In the rows, zero is written as 128.
One turn moves every row onto another: examples first, then more rows asked
nif: [157 150 118 144 115 109  87 145 102 138 108 159 139 123 113 127 124 103
 142 114 133 111 150 136 125 143 134 174]
Fupor: [142 129 125 106 134 120 125 124  99 137 119 181 145 113 114 154 146 125
 109 114 132 106 152 126 155 185 127 137]
gaz: [152 141 132 121 139 127 124 136 132 140 131 161 146 114 100 154 156 123
 119 104 135 108 149 149 159 187 124 139]
pivov: [168 141 105 124 125 118 101 122  86 142 117 129 134 105 142 127 116 104
 118 155 135 110 149 160 123 137 151 130]
Pafab: [184 146 103 118 145 119 107 123  91 150 136 149 133 134 146 135 131 109
  99 145 109 118 152 130 153 143 135 125]
givid: [176 135 102 124 120 118  91 129 105 130 132 165 126 138 127 136 136 111
 122 129 145 117 142 136 127 146 120 185]
mida: [159 127 114 109 136 115  91 144  73 120 126 159 128 127 123 154 128 116
 126 133 145 126 138 132 140 165 100 165]
dor: [157 124 112 118 138 100 104 126 111 111  91 128 132 129 125 165 146 119
 116 102 113 123 139 151 123 183 110 144]
Ruz: [181 161 109 143 137 119 109 125 105 156 122 141 136 132 140 132 130 104
 110 123 105 105 152 138 147 127 148 126]
gop: [163 145 114 125 133 121 104 130 105 144 108 115 152 101 120 130 123 110
 127 152 144 112 136 181 140 142 134 122]
nulin: [176 141 111 107 154 123 109 128  91 146 124 141 146 126 136 150 136 110
 103 151 124 122 137 138 174 154 114 111]
buri: [118 148 119 125 127 106 122 147 118 152 106 164 150 131 130 144 141  87
 131 127 109 107 129 143 127 124 130 156]
Naf: [135 124 113 130  95 116 113 117 140 123 133 114 128 114 128 144 142 118
 120 139 107  95 146 137 155 159 117 137]
Movam: [123 138 129 110 151 109 108 145 116 128 137 156 138 116 121 175 146  89
 135 149 115 122 138 157 152 155 111 145]
gupe: [155 151 125 140 124 121  99 146 107 134  97 142 145 117 110 153 139 105
 148 103 155 110 122 148 142 144 113 162]
vuk: [157 137 113 108 111 116 130 111  96 144 137 183 148 130 129 151 157 121
 109 113 135 102 136 119 141 166 129 146]
tozi: [155 137 124 118 132 116  84 144 103 127 112 154 155 112 103 151 141 107
 143 139 159 126 133 147 160 168 102 155]
tipu: [168 151 108 133 128 121 109 123  94 143 111 114 140 107 133 134 121 107
 125 137 141 102 134 173 124 127 142 127]
nekat: [157 154 121 129 101 105 123 132 105 149 154 170 160 129 118 136 155 111
 126 110 119 107 143 129 132 167 140 143]
nuv: [160 134 113 110 143 126 108 136  86 140 107 116 139 102 130 139 118 114
 117 153 147 119 135 168 139 150 126 119]
gam: [173 132 101 108 134 129 107 120  94 140 119 128 130 109 143 135 126 110
 109 163 149 117 139 164 134 144 136 131]
Kifit: [167 121 102 112 122  97  95 103 138 121  90 153 149 129 125 146 158 112
 110 131 127 124 140 146 132 174 125 155]
sela: [151 132 112 117 107  83  96 120  95 122  84 149 156 127 134 147 144 105
 124 118 110 123 142 126 115 173 131 140]
Zufan: [127 121 113 118  86 115 116 127 127 130 120 119 141 116 135 136 143 114
 120 147 110 102 139 122 156 163 118 130]
Zov: [171 142 107 126 107  95 106 116 122 121 108 128 151 138 135 162 168 104
 129 109 125 121 117 149 118 162 118 146]
fir: [165 154 122 124 153 123 111 134 101 151 104 132 160 117 120 150 137 109
 119 133 123 112 133 147 179 149 117 103]
Mov: [133 125 115 125  91 117 119 127 121 123 130 110 124 117 139 149 142 113
 121 134 105 100 139 125 149 161 116 131]
suguf: [130 127 113 108 157 110 114 127 108 127 135 168 123 130 129 168 137 103
 113 142 107 107 142 153 140 142 109 161]
fikod: [129 118 108 121  93 120 123 119 133 130 111 118 137 119 132 140 142 124
 112 134 114  92 133 129 156 155 110 134]
rudun: [124 149 130 121 134 113 120 152 129 144 120 150 150 122 127 166 157  79
 142 132 122 118 119 154 146 138 117 146]
Zer: [128 134 106 116 138 106 117 125 123 144 122 178 139 137 128 141 136 100
 114 141 106 103 141 147 130 126 125 171]
bis: [171 165 120 145 141 120 111 130 115 157 104 132 155 120 122 139 134 104
 122 119 115 102 142 149 165 131 139 115]
zib: [151 157 132 134 122 116 130 147 115 145 144 148 146 123 108 150 153 117
 129  87 121 105 142 145 135 174 129 137]
lut: [123 120 113 128  98 114 116 122 126 124 113 118 131 113 125 140 131 124
 117 132 103  90 150 132 155 162 115 133]
fedo: [160 136 118 126 118  84  86 131 126 118 111 133 161 123 113 146 151 105
 134 130 109 134 149 156 129 188 125 140]

buri -> Zer
Mov -> Zufan
Now find these:
dor -> fedo
nif -> givid
nekat -> vuk
pivov -> gam
Ruz -> Pafab

